In the data rows, 128 means zero.
Some points:
[ 92 118 124 101  84 114 121  89 190 114 133 144 133 166 152 124 120 154
 148 152 117 119  99 144 114 146 117  94 108 108 144 173  78 137 143 119
 149 136 161 159 127 150 128 114  73  86 131 112 103 184 130 126 103 152
 131 125  89 160  98 120 152 137 125 139]
[122 125 123 177  90 139 175 163  93 184 125 131  93 101 101 171 164  95
 124 157 101 114 144 113 102 116 150 126 144 119  92 140 123 141 133 179
 129 102 127 111 173 161  87 139 100 114 180 152 149 134 134 152  82 163
 148 112 168 167 104 148 121  97 109 108]
[ 67 123 163 150 189 142 158 149 101 146  98 123 118 128 104 103 202  88
 105  87  42 193  66  45 170 154 106 135 125 168 160  90 178 160 148 164
 149 170 124 101 128 137  99 155  71 128 143  22 102 108  88 171 144  92
 127  43 111 115 176 144 187  91 174  89]
[144 141 100  32 105  99 159 111  61 161 136  87 103 116  36 123 102 167
 112 122 133 178 155  86 160 133 122 124  96 121  97 132 117 156 124 120
 143 168 103 159 101 239 133  95 100  91 123 138 114 168 121 159 141 164
 101 139 152 143  99 128 103  47 134 111]
[ 82 170 142 126 149 137 115 107 161 116 164 101 142 100 112 145  79 179
 118 178 220 114 181 124 103 155 120 134 138  87 115 192  92 118 138 141
 120 164 104 137  98 107 151 115 103 118 150 133 156 105 168 141 128 102
 153 119 119 127  63 147  56 162 120 101]
[150 121 185 138 106 170 138  95 144  91 118 144 154 155 114 121 164 133
   9  90 144  92  64 173  48 137 133 100 117  43 129 128 174 194 157 115
  97 121 123 153 169 127 180 107  58 255 180 131 128  68 148 159 107 158
 133  93  91 113 109  89 155 238 122 170]
[147 144 125  79 152 202 156 180 109 148 113 138 157 159 137 192 142 161
 172 153 193 182 108 115 131 124 132 116 180  91 108 173 168 122  92 131
 115 151 110 130 153 182 120 170 158 112 117  79 123  95 101 133 135 161
 101 108 174 162  96 151  88  81 139  89]
[102 123  83 127 136 102 135 109 114 108 165 148 106 117 117  80  99 149
 170  61 138 116 114 139 116 119 156 178 122 246 131 144 114 136  97 148
 117  90 149 153 159  59 109 126  80  72 166  71 128 114 119  60  77 108
 162 168 145 138 160  87  40 102 121 161]
[151 139  99 105 155  83  98 140 161 129  70 134 119 104 147 131 107  47
 119  95 103 142 122 134 150 102 149 120 181 120 115 108  92 200 110 107
 130 135 106 103  92  66 110  70 144 158 103  65 116 140 149  85 166 164
 178 115  91 110  85 112 149 179 152 174]
[155  60  47  81 116 117  86 132 170  96  50 123 129 101 146  79 155  88
  99  99 155 126 210 164 122 119 135  78 199 153 124 147 138 107 141 113
 164 162 122  92 126 189 163 112 162 209 134  66 152 103 114 159 115 119
 157 144 108 118 162 118  93 172  83 140]
[128 107 174 133 188 160 162 170 100 148  68 134  97 114  92 123 187 111
  97 142 111 100 101  65  74 130 123 146 145 142 149 126 146 160 148 138
 114 113 130 138 111 157 145 131  73  94 123 175 145 145 101 164 154  83
 112 115 162 153 139 163 142 130 107  84]
[140 196 151 149  91 114 144 122 240 146 162 156 148 119 205 149 125 226
 133 114  94 107 126 163  99 112 134 107  61  92  64 159 194 161  94  87
 108 112 108  87 145   0 122 176 158 140 128 177 110 174 110  85 121  68
  93 163 160  95 144 141 188 121 141 113]
[ 74 179 116  77 131  86 161  87 101 136 127 100 125  95 137 148 136 148
 140 157  39 158 118 127 156 155 126 124 164 227 153 127 119 152 121 124
 148 106 102 156 101 169 176 139 141 107 159 255 159 110 107  99 112 144
  80 104 104 141 154 131  50 116 147 149]
[106 107 122 159 143 153 115 152 167 121 164 123 120 121  91 142 176 129
 132  96  98 137 139 131 182 111 130 187 101 102 126 154 133 169 114 139
 157 113  94 161 132 200  95 159 149 136 104  99 140 141 150 134 163 115
 144 138 150 158 129 115 128 185 137 102]
[161 118 143 166 155 157 135 106 137 163 109 102 136 147 138 147 100  55
 113 144 144 165 126 117 136 143 126 112  51 135 154 146 204 137 127 125
 166 150 142  63 111 166 139 127  77 168 177  96 114 168 101 131 152  97
  85 130  84 116 134 153 236 168  80 121]
[ 62 130 124 194 146 149 125 136  78 105 189 114  94 108 117 173 120  91
 162 103 197 113 222 136 103 119 105  96 127 200 131 100 104  87  56 140
 117 126 109 108  71 164 124  90 203 187 136 133 137 154  99 208 148 116
  57 135 123 142 121  75  76 110 118 156]
[161 201 205 149  88 110  40 161 108 127 144 116 159 168 169  87 188 187
 159 178  99 145  80 163 174 127 117 149 149  95  99 150 195 129 161 159
 109 152 137 153 222  57 116 109 162  95 111 167 141 123 179  70 102 176
 153 125 164 122 119 131 100 121  51 116]
[136  32 206 194 144 163  98 143 219 139 168 126 126 174 137 137 128  30
  93 155  77 158  54  69  84 135 115 131 154 163  89 117  82  86  76 134
 109  34 170 134 151  89 111 117 140 124 116 190 145  98 110 101 166 130
 138 137 110  85 152 122 189 167 126 182]
[215 203  97 146 104 120  42  89 214 114 122 120 136  86 129  87 145 140
 149 164 159 122 179 192 123 126  86  66 166 128 142 125 100 129 144  25
  76 120 110 115 145  31 133  86 159  81  84  51 127 103  99  86 102 132
 118 126  94 107 177 131 129 203 154 168]
[198  75 173 133 144 123 184  90 119 113  90 125 137 125 110 105  94 121
 118 171  56 187 120 156 155 126 106 139 133  71 121  90 158 112 182 114
 181 117 179  42  92 112  96 129 148 143  91 110 136 120 146 178 117  70
  79 108 127 114 129 178 149 128 122  80]
[119 133  53  95 113  90 104 105 114 139 175 160  97 117 112 147  82  85
 101 159 157 164 121 152  92 183 116 158 133 157 105 137 161 103  92 124
 105  79 149 191  75  95 114 152 168 166  75 230  86  87 155 128  80 148
  90 129 126 160 125 165  95 105 116 142]
[131 102 193 108 141 115 138  93 116 158 100  99 156 125  95 162 175  82
 168 100  96 111 149 172 121 123 129 132 128  10 182  90 136 131 164 128
 129 183 159 143 193 116  98 146 186 130 139 138 116 183 117 173 168  75
 100 137 120 123 112  71 143  94 140 114]
[165  59 116 127 142  86 170 123 116 117 124 111 154 188 117  67  81 121
 131 171  45 155 112 155 175 111 107 145  83 116 152 138 196 135 138 135
  89 185 138 153 182 105 158 143 143  97 109 105 123 107 115 147 131 163
 137 106 113 131 125 127 162 114 130  96]
[107  70 122 105 123 129 109 168 102 136 116 125 134  85 135  86 126 177
  99 126 182 133 169 153  94 121 135 105 194 156 145 158 101  94 138 143
 124 135 109 111 139 180 141 100  79 115 100 160 121 110 147 168 143 117
  98 137 143 142 148 144 179 186 139 154]
[ 82 124  72 204 110 148 119 121  68  95  68 176 163 117 159 173 147 216
 150 103 164  72 138  86 171 127 164  90  64 120 126 134 108 133 131 110
 120  85 104 126 139  36 168 126  15 109 115 255 148 135 171 145 139 246
 185 199 128  54 106  92  83 109 173 121]
[ 95 145 106 121  99 125  46  83 156 129 157 117 102 156 116 144  60 179
  74 130 154  74 188 131 114 127 127 150 166  75 151 121 142 103 124 134
 126  76 155 135 123 132 126 154 137  81 139  67 156 144 144 152 118 136
 135  98 120 136 111 133 157  86 118 145]
[155  78  76 133 138  88 120 173 141 133 170 143 121 130 162 165 136  85
 175 117 160 134 173 115 116 103 105 113  87  94 136 132 109  89 128 169
 126  73 160 113  84  88 145 148 110  99  70  37 107 130 109  83 158  43
 154 132 112 156 112 168 101  67 157  49]
[125 149 147  92 133 107 121  85 113 110 135 148 118 171  75 184 147  89
 127 149 200 109 142 113 130 123 137 135 123  79 111 151 117  61 153 115
 133 196 118 129 144 160 148 161 116 168 123 121 111 113 107 120 126 150
 132 114 143 104 144 135 200 162 137 164]
[116 234 122  94  68 117 207 146  71 119 106 137 138 213  84  87  96 180
  92  57 168 139 101 137 242 146 155 128   7 128 140 112  95 144 166 143
  92  71 127 135  95 158  88 149 205 193 122   0  77 151 105 176  99  21
  57 204 137 164 137 122  93 156 134 131]
[ 86 153 172 198 180 202 114 150 124 108 143 103 101 134 169 132  90 118
 144 127 131 192 140  98 151 146 131  81 186  81 140  87  60 121 153 133
  93 137 121 137 138 152 100 132 172 188 137 191 150 153 169  91 111 120
 117 124 166 116 155 125 137  53 100 142]
[ 92  72 126 209  75 123 113  92  86 172 136 171 130  74 152 115  75 137
 185 134 145 135 130 140 153 125 128 173  76 146  89  74  72 141 118 124
 134 171 113  75 140 104 178  99 187  69 140  49 170 130 106 124 163 149
 162 116  86 122  80 134 174 206 104 106]
[148 122 131  45 144 133 193 154  82 112 126  91 147 150 151 168  83 154
 123  94 119  83 147 127  61 131 152 169 136 162 131  90 115  60 124 104
 118 139 137 149 121 105 105 112 118  31 101 195 145 135 101  50 127 180
 126  74 144 115 149 111 141 100 118 167]
[210 124 108 151 130 105 153 120 179 101 123 171 119 102 143  70 128 127
 144 117  68 105  66  98 113 117 141 137 174 225 176 138 134 120 107 140
 175 133 159 111  72 164 146 120 165 110 131 142 113 125 167  79 112 176
 186 177 131 125 129  99 114  91 155 158]
[109  89 146  98 127 124  95 121 153 123 172 129 139  82 149  96 155 117
 112 140 176  33 112 115 126 128 154 126 123 121 138 123 146 126 125 155
 155 138 110 134 116 172 113 139 114 207 142 171 131 146 141 135 152 114
 169 141 146 122 118 157 104 127 144 138]
[145 213  85  83 141 151 132 214  73 122 114 112 129 134 170 114 167 115
 182 135  93  71  64 133 117  81 109 175 138 197 113  70  81 126 114 101
 160 137 114 184 111 164 115 134 103  82 182 125  99  76 153 106 117 127
 181 144 139 124 180 113  66  70 151 102]
Along one direction, these points spread out more than along any other. Take the direction at right angles to it along which they spread out most. Go by this last direction. How far along it is each point below, from 0 to 99? The average is 50, and the first point in the table lies past the average. One standard deviation of the points above along it is 16.
[ 92  72 126 209  75 123 113  92  86 172 136 171 130  74 152 115  75 137
 185 134 145 135 130 140 153 125 128 173  76 146  89  74  72 141 118 124
 134 171 113  75 140 104 178  99 187  69 140  49 170 130 106 124 163 149
 162 116  86 122  80 134 174 206 104 106] 62
[145 213  85  83 141 151 132 214  73 122 114 112 129 134 170 114 167 115
 182 135  93  71  64 133 117  81 109 175 138 197 113  70  81 126 114 101
 160 137 114 184 111 164 115 134 103  82 182 125  99  76 153 106 117 127
 181 144 139 124 180 113  66  70 151 102] 27
[128 107 174 133 188 160 162 170 100 148  68 134  97 114  92 123 187 111
  97 142 111 100 101  65  74 130 123 146 145 142 149 126 146 160 148 138
 114 113 130 138 111 157 145 131  73  94 123 175 145 145 101 164 154  83
 112 115 162 153 139 163 142 130 107  84] 37
[165  59 116 127 142  86 170 123 116 117 124 111 154 188 117  67  81 121
 131 171  45 155 112 155 175 111 107 145  83 116 152 138 196 135 138 135
  89 185 138 153 182 105 158 143 143  97 109 105 123 107 115 147 131 163
 137 106 113 131 125 127 162 114 130  96] 52
[ 92 118 124 101  84 114 121  89 190 114 133 144 133 166 152 124 120 154
 148 152 117 119  99 144 114 146 117  94 108 108 144 173  78 137 143 119
 149 136 161 159 127 150 128 114  73  86 131 112 103 184 130 126 103 152
 131 125  89 160  98 120 152 137 125 139] 57
[ 82 170 142 126 149 137 115 107 161 116 164 101 142 100 112 145  79 179
 118 178 220 114 181 124 103 155 120 134 138  87 115 192  92 118 138 141
 120 164 104 137  98 107 151 115 103 118 150 133 156 105 168 141 128 102
 153 119 119 127  63 147  56 162 120 101] 55
[119 133  53  95 113  90 104 105 114 139 175 160  97 117 112 147  82  85
 101 159 157 164 121 152  92 183 116 158 133 157 105 137 161 103  92 124
 105  79 149 191  75  95 114 152 168 166  75 230  86  87 155 128  80 148
  90 129 126 160 125 165  95 105 116 142] 46
[116 234 122  94  68 117 207 146  71 119 106 137 138 213  84  87  96 180
  92  57 168 139 101 137 242 146 155 128   7 128 140 112  95 144 166 143
  92  71 127 135  95 158  88 149 205 193 122   0  77 151 105 176  99  21
  57 204 137 164 137 122  93 156 134 131] 24
[140 196 151 149  91 114 144 122 240 146 162 156 148 119 205 149 125 226
 133 114  94 107 126 163  99 112 134 107  61  92  64 159 194 161  94  87
 108 112 108  87 145   0 122 176 158 140 128 177 110 174 110  85 121  68
  93 163 160  95 144 141 188 121 141 113] 80
[161 118 143 166 155 157 135 106 137 163 109 102 136 147 138 147 100  55
 113 144 144 165 126 117 136 143 126 112  51 135 154 146 204 137 127 125
 166 150 142  63 111 166 139 127  77 168 177  96 114 168 101 131 152  97
  85 130  84 116 134 153 236 168  80 121] 55
[144 141 100  32 105  99 159 111  61 161 136  87 103 116  36 123 102 167
 112 122 133 178 155  86 160 133 122 124  96 121  97 132 117 156 124 120
 143 168 103 159 101 239 133  95 100  91 123 138 114 168 121 159 141 164
 101 139 152 143  99 128 103  47 134 111] 16
[102 123  83 127 136 102 135 109 114 108 165 148 106 117 117  80  99 149
 170  61 138 116 114 139 116 119 156 178 122 246 131 144 114 136  97 148
 117  90 149 153 159  59 109 126  80  72 166  71 128 114 119  60  77 108
 162 168 145 138 160  87  40 102 121 161] 43
[148 122 131  45 144 133 193 154  82 112 126  91 147 150 151 168  83 154
 123  94 119  83 147 127  61 131 152 169 136 162 131  90 115  60 124 104
 118 139 137 149 121 105 105 112 118  31 101 195 145 135 101  50 127 180
 126  74 144 115 149 111 141 100 118 167] 43
